One vector is turned by the same rotation once a step. Each row is the vector after some number of steps, and that number follows the row.
The counts run from 0 to 223.
[ -7   2 -17   4  -4  16 -25   3 -30 -35 -26  -9  -8  29  -5  13  -8 -10
  17   6 -38 -23 -14 -13   2  -2   6  27  40   2  31  27  20  -9 -10  18
 -28  14  27  -6  40   0  -2 -10  35   7   4  -8  15   0  18 -20   2 -11
  -7   7  -2  -4]	43
[ -6 -58   6  -7  19  -7 -29  18 -43 -12 -24   5  -9  -6 -18  -1 -41  25
  19 -11  -9  -8   5 -14  36  -3  13  17   4 -15 -12  12  27  -1  21  10
   2  -9   4 -16  20 -12 -15 -11 -20 -13 -17   3   5   9   9 -33   1  13
  -9  39   7  14]	61
[-15  15 -20   1  -6 -11 -18 -13 -32 -12  -3 -27 -14  26  -8   2   5 -26
   3  -5 -43 -17  -2   0  26   0  29  38  22  -4   6  12  19  17  -9 -25
 -22  17   5  18  23 -10 -22   4  18  34   2  -6  25  34  16 -23 -20 -14
   6  10 -16  -3]	129
[-15   3  12   3  -5   8 -33   3 -36 -23 -16  14 -11  22  15 -26  -4  44
   4   7 -26 -23   4  14   0 -10   6   3  -6  17  12  18  21  28  -1   7
 -19 -13  30  23  47  -5 -13  -8  14  31 -10 -21  27  -5  -5 -22  -1 -17
 -11  35  10  -8]	177
[ 14 -23  -4  11 -41  18   6  -1 -16   1 -17  37  -8   2   2 -38 -31  12
  36   6 -11  -2  27  18  -9 -10  11   7   2  -5 -34  -1   8   4   9  -4
  11  -1  15   8  -8 -42  51   6  15  24  14   5  16  -9 -12 -21   7  16
   9  18 -11  20]	142
[  9  15  18   1 -27 -12  -9 -28 -18   5  -8 -40  10  -3 -14  27   5 -11
 -28   0   3 -25 -28 -12  27   1  36  -4 -14 -27  39  14 -19  -2   1 -13
  10 -26   6  13  47   8 -35 -18 -29 -11 -10 -10 -15  16 -13 -13 -14  -3
  -3  -5  -5  -1]	80
[  5 -18 -22 -32  -5  21 -34  -4 -25 -15 -11  13 -27   4   1  -4 -41 -20
  14 -19 -15   8  -1  -7  24  13 -14  -8  -9   7 -20 -16  10   6   4  16
 -27  -5  -1  -1 -11  20  15   6 -28 -38  10   3  13   5 -32 -20  15  26
 -13  35   6  29]	193
[ -1  30  -2 -10 -19 -30  -1 -14  -8   5   5 -52   4  -7 -18  30  19  -9
 -33  10   2 -22 -18 -16  23  -2  19  14  -9 -29  40  17 -13  -6  -5  -7
   6 -14   5  15  35  18 -32 -22 -10  -2   2  -4 -15  35 -16   4 -11 -20
  -4 -14 -25 -14]	81
[  3 -27 -19 -22  22  -5 -25   6 -29  -1   6  18 -15 -33  -6 -29 -14  20
  42 -34 -16   6   5 -14  53  -2  -3  -2  19  -1   2 -17  27  -2  15  32
  -2  -2  12 -24 -17  10  17 -23  -1   6  15  19   1  -4 -17 -37  -7  27
   8  24   4   8]	59
[ 16   7 -37  -3  -2  28  -7  24 -40  -3 -32   2 -17  -2 -10 -24 -10  12
  19  -9 -12 -34   0  24   5  11  -6 -33  10 -22  -2  -3  16 -13  12   2
  38  10   0  14  28 -37  31  28  11  45   9  12  22  13 -14  -9  -1   1
  -3   4   0   9]	95
[ -3  -5  18  -7 -23 -32  -6  -5  30   5  32  25 -15  -7  -8 -12   3  24
  33   7 -14  -6  23   8  -3 -21 -13  19   6  25   1   2  18  13 -13 -13
 -14 -11  34  21 -37 -22  17 -11  39  20  22  13  20 -11  -4  17  19 -25
  31  -4 -15  -7]	139
[-17  51  -9 -10  19  -6  12 -18   4 -10   2 -18  -2  -6   4   3  56   9
   2 -13  19  17   4   4 -16   4 -18 -30   4   6  30 -19 -12  20  -5   2
  -4  24 -25   5 -13  22 -13  29  12  26 -10   1  -8 -14  15  29 -17  -7
   1 -19  27 -43]	1
[ 12 -23  16  16 -24  29   5  -2 -13 -10  -7  16  23   9  41   7 -16  -6
 -16  30  -5  -5   2  27 -30 -32  -6  13  37  -5   6  34 -34 -22 -11  -3
  -4  -7  15  -6  28  15  23   4  -3   4 -19 -18  -3  -8 -30 -34 -23   6
 -18  -1   7  17]	160
[  7 -10 -27 -28 -17  11  -3   1  10  10  22  26 -15 -12  15 -34 -16   4
   9 -15   2  33   9  -3  16   5 -17  -1 -26  14 -21 -36  -6   5   1  25
  -5 -21  16   5 -36  36  33 -15  -9 -25  22  15  -2 -12 -47 -14   6  28
  -4   5 -13  15]	191
[ 14  17 -14  17 -42  41  11 -52 -10  -4  12   8  12  28   9 -21   7 -24
   5 -21 -20  18 -15  12   5 -14  39   3  20  12  20 -12  16  13  -6   4
  -6  11   3  -7  21 -21   3 -11 -30   4   0  -2  15 -25  -9 -36 -15  25
   0  21  25  -4]	125
[  7 -31  -7  15 -22 -16  13  41  28  23   7  10   4   3 -17  -6  -4  37
   3  21  29  18  -6 -12 -39  13  -5   7 -46  19 -35   6  20 -15  39   6
  20   3 -15   4  10 -33   1  14 -16  -3   2   7   9   9  14  33  17 -14
  14   4  -4  -3]	102
[  8 -10  29  18 -20   0  26 -19  50   5  39  -8  24  18   2  29  22  -4
 -26  12   0  12  -5  14 -44 -19  17  22  -6  35   9  21 -11  10  -5 -17
   1  -6   4   7   6 -12 -26 -21 -25 -16 -13   3  11  -3  10  16 -15 -23
  11 -10  16  -6]	120
[ -1 -32  -9   0  -8 -18 -11  35   5  12  -1 -11  -9  -6 -37  12  -9  28
   8  16  19   7  -3  -8 -33  11 -12  -1 -28  15 -27   8  26 -13  36 -12
  13  16 -26   7   5 -35  -9  19 -15  -1  11  11  19  26  24  43  14 -15
  13  11 -15   0]	101
[ -1 -40  42  15 -24 -46  -1  20   0  15 -14  -2   0  -9   1  10 -24   2
  -3  28  27   7  18 -23 -13   6   6  32 -32  -9 -23  16 -23 -15  27 -27
  12 -11  -8   7   1  10 -19  16   3   1 -19  -7 -17  29  -2  -6  10   3
  -9  -6 -22   1]	149
[ -1 -39 -12   0  23  -2 -17  33 -12   5  23  -5  -4  16  25  15 -25 -16
 -13  -9 -23   1  -5  12  26  -3 -34  25  18  11 -10   9  -6 -36   0 -14
  -9   3  -2  -4   3  18   1   5  -8   7  -8   8  22  43 -21 -30 -25 -18
 -14 -15  -9  31]	111
[-11 -32  -8 -10   6  25   0  -3  31 -18  15   8  10  -4 -11  30   2  10
 -18  19  -4   2   8  27  -5 -27 -35  15  22   8  -8  18  -9   5 -20  -4
 -37 -19   9 -12  -2 -16  17 -24 -36 -66  -8   1  19  -8  16  11   2 -22
   4  17   4  14]	72
[ 21   3  21 -13   5 -44 -16  16 -16  20   7 -18 -10 -20 -17   4  -9  17
  20 -25  21 -22 -13 -23  13  34   8 -44 -19  -9  11 -12  11 -14  32  -1
  46 -14   1  18   8  -7 -24  19  -4  28  -1  25  -4  18 -21  16  10  -5
  18  -9   0  -1]	98
[ 10  24   0  17 -43  38  18 -29  13 -12 -11  16  18  16   1  -4  14 -23
   6   2  -4  22 -23 -19 -15  -1  17  12   7  22  24 -12   2   0  -6  39
 -14   5  12 -15  12   1  12 -10   8 -27  -1  -4  -2 -55   1  -7  11  29
 -13  -5  28 -16]	39
[  1   8   8  25  -8   8   1  21 -17 -13 -34  -1  16  32   6  -8   0  -2
  -7   9 -21 -28  -9  -7   0   6  18  17   3 -12  24  27   6 -13   5   9
  12  -1  29   8  58  -4  -6  -8  54  41 -13  -6  -7  -4   5 -25  -8  -5
 -22 -24   2 -13]	45
[ -3 -39 -15   5  28  20  -3  32 -14   2   2   3  -2  23  19  17 -27 -24
 -21  -3 -20   0  -1  23  12   2 -28  20  13  -5 -29  14 -15 -28  10 -27
   6  15 -17  -6  24   3  13  18 -17   7 -13   3  21  46  -7 -24 -30 -12
 -22  -9  -1  31]	112
[ 11  21  12  20 -31  19   3 -57 -13   5  18   3   3  16  20 -16   9 -24
   4 -24 -29   2 -17  -5  22  -7  46  11  11  11  23 -14   6  12  -8   5
   0  -7  18   4  24  -1 -17 -14 -18  12  -2   4   9 -28 -19 -39 -15  20
   4   4  26  -8]	126
[-11 -17  18 -18   0  -7 -24  -8  -2  -4  26   9  -3  -6  21  30   0  -3
  16   9  -2  17  -8   1  -2 -24 -44  17  56  23  15  11 -12 -13 -26   0
 -51   1   9 -16 -28  32  12   0   3 -23  -9  -1  14  -8 -16  -3   5 -10
  -1  -4   2   7]	157
[  7 -27   9 -26  -8 -30 -37  -6 -53   7 -12 -12 -34 -27 -15  10 -33 -18
  35 -12  -4 -11  11 -13  31   7   7  -4  11 -22 -16  -1   6  -7  19 -20
   0   8 -14   0 -28   5   4  20   3  15  12  15  -1  34 -21 -14   6  24
  11  21 -21  19]	146
[ 15 -19  32  -3 -21  -5  13 -10  20 -12 -16 -32  -2  15 -28  51   1 -40
 -15   9   8 -15 -15 -15 -40   6  27   9 -27  -4   6  22 -24   3   7  -7
  -3 -12  -4   5  13  11 -31  -8  -9 -34  -7   1 -13   9   7  35   7   1
  -7  -1  11   8]	33
[ 17  11  19   6  -5 -10 -20 -22 -26  -4  -6 -29   3   7  -7  12   1 -17
  14 -23 -14 -17 -34 -28   3  19  47  -4   9  -2  48  12  11 -12  13  21
  19  -9  23   4  36  20 -35 -22  26  24  -7   6 -14  -1 -13 -15 -14  18
  -4  -7  13 -12]	213
[  8  18 -25  11 -35  49  22 -24  20 -23 -24   9  19  21  -7   1  15 -27
  -1  13   0  32 -15  -9 -34  -1   9  21   1  18   2  -1  -4  -3  -4  26
 -18  21  -3 -22  -1  -2  21  -9  10 -31   7  -4  -3 -41  18   6  12  27
 -11  -1  17  -9]	38
[  5 -17  37   3 -26   7  14 -17  11  -2  -7  31  15 -15  11  10  -8  -7
  10  12  36  44   0 -13 -17   2 -29  -1   6   9 -17 -17 -25  -9   4  -2
 -14   5 -27 -21 -30   0   5  29 -21 -44 -28  -5  -9 -38   6   9  20  20
 -18  -1  35  -1]	154
[-11 -51  16   5  21 -34  -7  30 -17   4  -8  -2   7  -9   1   0 -24  20
 -12   3   6  -7  18 -16  45   2   2  33 -31 -21 -15  11   2 -15  20  -4
  15 -26   8  -2  22  12 -26 -17  12   8 -26   3 -11  31  -9 -28 -16  -1
 -14  -4 -15   6]	63
[ 10   3  16  -4  33 -16  13 -18  16  11  30 -25   5  -7   4  28  10 -41
 -14 -32  15   1 -11  14   7  17  -5 -18   2 -11   7 -18 -37 -12  -2 -26
  19   4 -33  -4 -17  18 -21  16 -17   4 -20  24  -9  16 -10   9 -21   1
  -3 -30  28  11]	116
[  3 -22  -7  -5 -31  11   6  19  36   2   4  30  -3   1   6 -30 -14  32
  -5   9   8  22  16   9 -27   2 -13   8 -54  29 -41  -3  -3  16  10  18
   1 -19  14   6 -13   0  26 -13 -11 -29  13   1   3 -16 -21  12  18  12
   5  18  -4  12]	189
[ -9  -2  31 -34  19 -50 -12  10  21  -1  15  -3 -22 -20 -24   4   6  29
   8 -15  23  -9  19  -8 -11   9  -5 -29 -44  12  -2 -11   0  33  14   1
  -2 -22   3  20 -30  13 -30   0  14  -6   3  19  -2   4  -7  39  13 -13
  19   2  -3  -9]	185
[  4   5  -2 -26   6  13  -1 -13  31 -21   6 -17  -8  15 -28  49  10 -33
  -5   2  -3  -1 -15   1 -39   5 -22  -7  21  26  15  10 -20  -3 -23   3
 -33  13  -1 -12 -19  10  -1  -2  -3 -50   9   8  12 -17  16  38  13 -16
   5  -6  18   3]	204
